(in the rows, 128 means zero)
Each run below is a few steps of one of 6 hidden systems, one row a step.
run 1, J933 (8 x 20):
[[106 142 136 127 123  81 135 105 110  98 159 139 125 158 142 129 103  63
   43 128]
 [120 134 147 119 207 126 156 122 101 122 187 134 158 124 147 133  82 107
  132 168]
 [145 129 135 111 187 148 110 150 136 137 127 184 114 114 126 116 111 173
  182 161]
 [117 100 113 163 106 125 102 167 185 128  82 161 122 120 106 105 134 149
  154 141]
 [103 118 136 187  90 125 101 139 143 105  89  96 127 142 150 110 128 129
   89 122]
 [108 140 168 149 130 129 149  77 127  99 149  95 117 134 147 118 140 133
   75 136]
 [138 140 157 105 172 137 163 101 148 145 169  99 138 135 151 121 157 136
  142 150]
 [168 146 123  86 150 129 108 143 162 166 125 145 119 147 142 113 160 133
  152 138]]
run 2, J523:
[[131 153 137 159 209 141 143 103 111  85 186 115 190 113 132 108  82  99
   84 205]
 [107 126 178 135 214 134 143 117 122 144 174 197 121  79 154 120  77 155
  147 190]
 [ 67  76 169 138 153  83 168 148 188 140 144 205  91 123 132 121 116 142
  167 148]
 [ 83  91 143 173 122  80 123 164 219  95 100 151 110 179 136  88 143 122
  117 145]
 [139 148 139 165 141 122 110 109 213  89 120 116 133 159 131  67 175 128
   75 181]
 [154 164 156 139 165 135 130  91 186 166 162 116 153 113 169  89 167 113
   90 191]
 [133 147 155 115 145  96 129 112 163 205 167 182 126  95 175 113 130  87
   98 168]
 [ 98 118 134 127 123  59 150 127 158 151 164 197 123 126 134 123 108  56
   85 148]]
run 3, J52, 8 rows:
[[139 146 112 125  83 122 121 107 121  93 113  70 123 172 119 125 160 105
   77  94]
 [158 166 131  99 156 150 147  87  88 121 168  75 153 138 141 137 139 115
  103 131]
 [160 149 123  90 179 139 134 126 102 162 167 157 152  99 131 137 107 114
  152 157]
 [124 106  99 129 130 109 120 173 137 163 124 182 150 100 114 134  94 102
  161 142]
 [ 90  89 118 166  95 104 116 177 135 124  93 124 136 144 136 134 100 113
  136 105]
 [ 82 109 164 157 115 125 144 120 110  93 118  86 106 156 153 137 118 146
  113  96]
 [115 133 173 121 159 145 160  84 126 105 152 111 101 132 136 123 146 172
  129 135]
 [159 144 132 104 158 145 126 105 155 127 137 166 110 110 100 106 155 162
  148 161]]
run 4, J675 (8 x 20):
[[ 80  82 118 155  98 120 154 146 102  89 112 119 128 124  90 155  96 138
  154  97]
 [104 103 130 159 104 133 140 139 148  87 100  59 132 168 126 125 152 147
  135 101]
 [134 133 136 141 134 157 124 106 148  67 106 112 102 145  97 105 158 187
  129 135]
 [155 133 123 146 123 167 128 112 166 139 113 119 138  86  96 109 169 172
  158 157]
 [166 141 116 105  90 149 100 124 136 178  97 141 103  98 120 130 165 157
  149 110]
 [142 136 113 105  70 133 138  97  96 155 129 139 109  86  94 154 145 123
  123  93]
 [142 137 115 101  99 142 153 104  83 138 140  71 142 125 119 161 143 113
  129  85]
 [142 132 111 100 145 154 140 125  70  91 134  92 135 147 107 153 116 147
  153 100]]
run 5, J272:
[[105 120 131 149 144 100 148 111 127 112 163 192 136  90  99 124  84  97
   99 169]
 [105 116 163 169 157 147 142 127 134 169 146 132 152  71 165 126 102 143
  142 168]
 [115 116 154 170 128 129 103 135 191 133 100 167 106 110 139  91 142 164
  126 163]
 [121 116 130 155 100 110 145 126 208 152 129 106 150 125 129 104 175 105
  120 147]
 [152 158 136 131 150 129 108 119 166 135 131  92 147 160 170  96 160 110
   91 157]
 [169 169 117 100 129 117 114  94 144 141 149 155 128 120 121 106 153  92
   78 155]
 [150 154 137 104 126 120 118 114 112 199 151 147 132  98 171 136 123  91
  103 132]
 [111 131 153 125 129  94 102 135 126 161 128 189  95 127 175 122 100 108
   97 130]]
run 6, J272, 8 rows:
[[135 133 144 172 158 180  80 124 152  57  78 146  96 128 105  84 136 225
  137 166]
 [145 112 100 134  57 141 170 103 182 155 119  92 146  85  59 132 207 135
  160 116]
 [162 151 133 108 129 155  92 146 129 147  95  39 129 193 194 121 170 147
  133  94]
 [164 158  91  73 101 100 114 105 125  78 123 155  93 177  75 123 157  98
   85 102]
 [143 143 115  77 132 127 161 116  54 165 174  94 158 123 138 176 109  78
  132  96]
 [124 137 141 103 164 136  88 142  57 109 120 181  85 137 149 142  66 155
  131 115]
 [ 83  83 121 142  97 106 164 138 113 124 133 179 117  87  77 159  93 124
  158 111]
 [ 80  86 153 174 149 141 143 164 123 115 115  85 146 139 159 139  96 161
  172 122]]
run 7, J523 (8 x 20):
[[ 42  74 175 171 104 120 188  97  97  69 136 144  82 103  95 156  95 172
  135  98]
 [ 78  99 177 133 160 124 136 149 132  63 106  79  83 224 174 126 130 183
  146  92]
 [187 154 115  75 177 153  94 144 180  97 101 119 102 201 119  91 191 184
  172 138]
 [198 140  80 119 121 161 115 151 197 199 113  99 186  93 107 108 190 128
  188 160]
 [144 136 112 176  38 141  90 124 130 222  95 142 149  30 138 130 132 104
   98 130]
 [ 86 131 160 144  36  98 159  60  79 138 146 124  93  94 136 160 126  89
   39  78]
 [102 141 155  82 155  89 152 109  56  81 167  85 106 217 178 158  98  88
   77  76]
 [178 157  91  43 232 131 116 159  89  73 156 148 137 206 109 130  97 122
  167 139]]
run 8, J446, 8 rows:
[[101 100 128 153 171 130 131 182  97 160 139 131 176 105 164 147  57 113
  173 145]
 [ 91 100 138 164 134 107  83 186 154  97  79 149 109 177 159 105  99 141
  126 124]
 [ 88 100 143 191 121 130 161 122 169  74 124  65 153 147 115 111 145 140
  120 140]
 [162 156 140 149 161 180 101 111 145 117 116  82 144 124 147  94 157 173
  124 167]
 [146 141 135 130 140 129 127 101 184 133 137 182 115  92  98  94 159 145
  123 181]
 [148 139 105 136 128 116 130 134 159 180 148 140 180  91 128 117 130  74
  118 167]
 [134 152 125 132 124  97  89 131 126 137 126 158 128 142 161 110 106  77
   62 142]
 [ 92 127 151 150 144 104 155 102 107  94 165 131 133 131 140 133  91  94
   76 140]]
run 9, J52:
[[115 116 117 171 120  98 110 163 188 141 115 142 159 135 143  98 124  87
  104 161]
 [104 136 138 160 121 108  93 136 111  91 109 133 117 159 159 118  93 107
   63 125]
 [ 99 136 166 171 137 131 149  84 122 109 157 108 138 109 150 117 115 121
   73 156]
 [133 149 164 135 184 129 113 114 154 135 147 152 122 127 171  95 124 139
  105 180]
 [130 141 129 145 127 111 100 117 151 124 127 200 113  99 117  98 113 114
   86 168]
 [124 134 119 179 106 113 100 135 173 128 110 129 152 125 138  94 131  96
   78 162]
 [123 150 143 154 123 116  89 120 118 117 120 120 125 148 175 110 110 102
   53 135]
 [111 147 162 149 143 114 139  86 123 127 167 130 134 115 159 117 114 100
   63 157]]
run 10, J446, 8 rows:
[[130 135 142 101 149 137 136 128  82 148 145  95 133 143 168 154 113 125
  139 103]
 [119 117 134  97 149 119 129 140 117  97 122 156  91 161 115 135 118 152
  153 111]
 [123 102 101 133 118 136 150 147 123 113 120 107 149 123  88 144 123 134
  174 115]
 [144 128 113 136  94 148  92 145 122 138  83 115 120 124 127 128 139 151
  139 106]
 [119 119 146 131  83 122 144 102 151 143 120 121  99 118 122 129 168 142
  123 105]
 [148 143 137  93 130 135 146 109 130 165 146  93 132 136 150 137 163 123
  138 116]
 [155 146 116  74 143 117 127 121 125 127 137 152 106 153 113 131 143 122
  134 118]
 [138 124  93 106 115 121 143 130 101 121 138 142 141 116  81 150 116 103
  139 115]]
run 11, J933 (8 x 20):
[[158 143  77 124 147 117  88 175 131 100 109 100 172 186 133 113 114  82
  115 135]
 [153 166 112 144 135 139  87 104 101 106 130 174 135  92 109 106  97 112
   64 171]
 [ 97 111 156 175 131 132 147 120 128 173 148 151 150  54 148 133  97 128
  132 161]
 [ 86  99 184 131 138 128 133 144 125 151 114 135  80 142 184 137 118 177
  161 104]
 [104 104 136 116 135 101 157 136 177  73 121 123  97 196 103 117 161 144
  146 112]
 [166 148  90 134 151 144 110 141 151  82 119  70 174 174 110 103 148 112
  119 152]
 [181 179 114 135 123 159  85  93 125 142 125 138 143  82 123 102 141 122
   76 170]
 [113 126 155 148  99 118 138 110 142 211 146 156 132  58 162 131 127 109
  112 144]]
run 12, J675, 8 rows:
[[110 123 133 125 188 115 131 141  94  89 155 171 130 138 125 130  65 119
  128 153]
 [ 98  97 125 169 150 108 130 177 158 140 128 126 171 136 153 119  95 101
  145 153]
 [ 99 118 148 144 131  93  96 154 157 114 102 163  93 170 164 105 114 126
  102 129]
 [ 96 122 158 164 127 101 148 100 173 115 149 152 121 115 131 103 133 112
   82 163]
 [142 151 154 116 160 117 127 113 173 159 151 123 130 147 176 101 157 114
  106 156]
 [151 152 133  91 173 112 121 118 136 146 157 193 115 122 133 115 120 112
  117 164]
 [136 133 112 124 139 103 124 147 134 177 150 163 163 106 141 129 103  71
  119 153]
 [119 136 131 118 131  91 104 150 103 151 131 153 123 150 174 135  89  81
   94 118]]

Which system made each run below?
run 13, 2 rows:
[[134 160 157 134 170 137  95 124 103 123 133  73 140 177 214 113 110 117
   78 134]
 [115 149 166 119 159 118 150  75  87 134 183 180 112  85 140 135  92 113
   82 156]]
 => J52
run 14:
[[137 160 175  71 210 139 134  88  66 110 174 159  82 146 163 140  98 160
  121 134]
 [108  94 112 103 190 115 167 164 114 106 159 190 137 119  81 149  75 133
  205 148]]
 => J446
run 15, 2 rows:
[[170 156 125 122  98 166 129  79 139 162 128 119 127  68 102 121 179 154
  124 141]
 [117 124 147 127  89 122 145 120 109 202 139  96 137 100 175 154 136 105
  124  97]]
 => J523
run 16 (2 x 20):
[[125 128 110 165  83 154 105 130  81 122  97  87 148 103 123 143 108 130
  111 104]
 [127 139 143 117 110 159 135  86  65 109 128 101  99 116 123 151 127 159
  115  94]]
 => J523
run 17:
[[160 152 163  63 173 132 116 128 146 189 142 126  94 162 195 123 164 150
  156 121]
 [141 121  96  66 150  83 167 136 165  98 157 167 120 178  68 126 151  95
  153 129]]
 => J446
run 18:
[[110 117 181  80 137 109 162 123 129 223 159 144  87 117 198 156 144 138
  167  99]
 [121 116 112  53 136  68 187 122 135 122 178 170 109 166  86 153 139  76
  142 105]]
 => J675
run 19 (2 x 20):
[[127 114 108 111  96 123 117 156  89 162 112 138 125 114 128 161 104 120
  155  89]
 [ 96 109 121 136  88 112 148 127  93 104 122 109 121 140 112 156 113 113
  119  83]]
 => J675
run 20, 2 rows:
[[134 157 155 149 129 144 113  86 126 130 135 116 122 109 155 110 136 134
   75 149]
 [118 127 167 126 142 119 159 104 154 169 161 131 124 109 155 125 146 127
  128 145]]
 => J933
run 21 (2 x 20):
[[181 167 138  81  78 144  94 102 145 205 104 110  88 127 166 125 203 145
  118  96]
 [141 143 121  61  94  70 113 139 140 163 121 146  82 195 161 135 160  77
   97  72]]
 => J272
run 22:
[[185 133  88 106 119 184  99 153 145 147  85 105 135 114  91 124 173 187
  206 122]
 [153 134  87 143  21 128  92 122 142 151  72 125 118  98  89 128 170 116
  100  94]]
 => J933
run 23:
[[201 164  61  89 108 113 116 128 169 191 144 156 178  96  92 115 167  52
  118 161]
 [154 141  60 113 112  94  80 194 104 153 112 123 182 164 146 138  87  35
  106 114]]
 => J52
run 24:
[[123 109 138 122 156 113 132 154 180 155 131 188 116 115 126 113 130 142
  171 157]
 [102 100 126 169  96 100 129 146 195 136 111 153 129 120 118 107 141 116
  126 144]]
 => J523
run 25, 2 rows:
[[196 170  87  39 154 125  76 157 105 163 121 170 114 161 135 132 129 109
  145 117]
 [108 108  85 108  70  81 154 127 108  98 132 182 113 123  49 157 111  80
  116  94]]
 => J446
run 26 (2 x 20):
[[152 146 103  75  79  79 145 109 160 145 140 116 115 174 114 130 189  67
   91  93]
 [163 159  77 118 134 116 101 150 105 133 139  94 192 155 142 127 108  47
   85 137]]
 => J523
run 27 (2 x 20):
[[147 144 173 130 106 144 145  76 215 186 131  98 106 105 154  96 229 163
  125 146]
 [196 175 128  40 136 133 130  75 146 167 152 178  80 114 102 120 195 141
  131 135]]
 => J675
run 28, 2 rows:
[[133 146 119 159 112 132  84 136  96 146 114 132 148 105 160 126  91 102
   82 138]
 [118 138 142 115 124 123 160  77  96 108 163 152 106 103 101 142 121 124
   99 128]]
 => J523
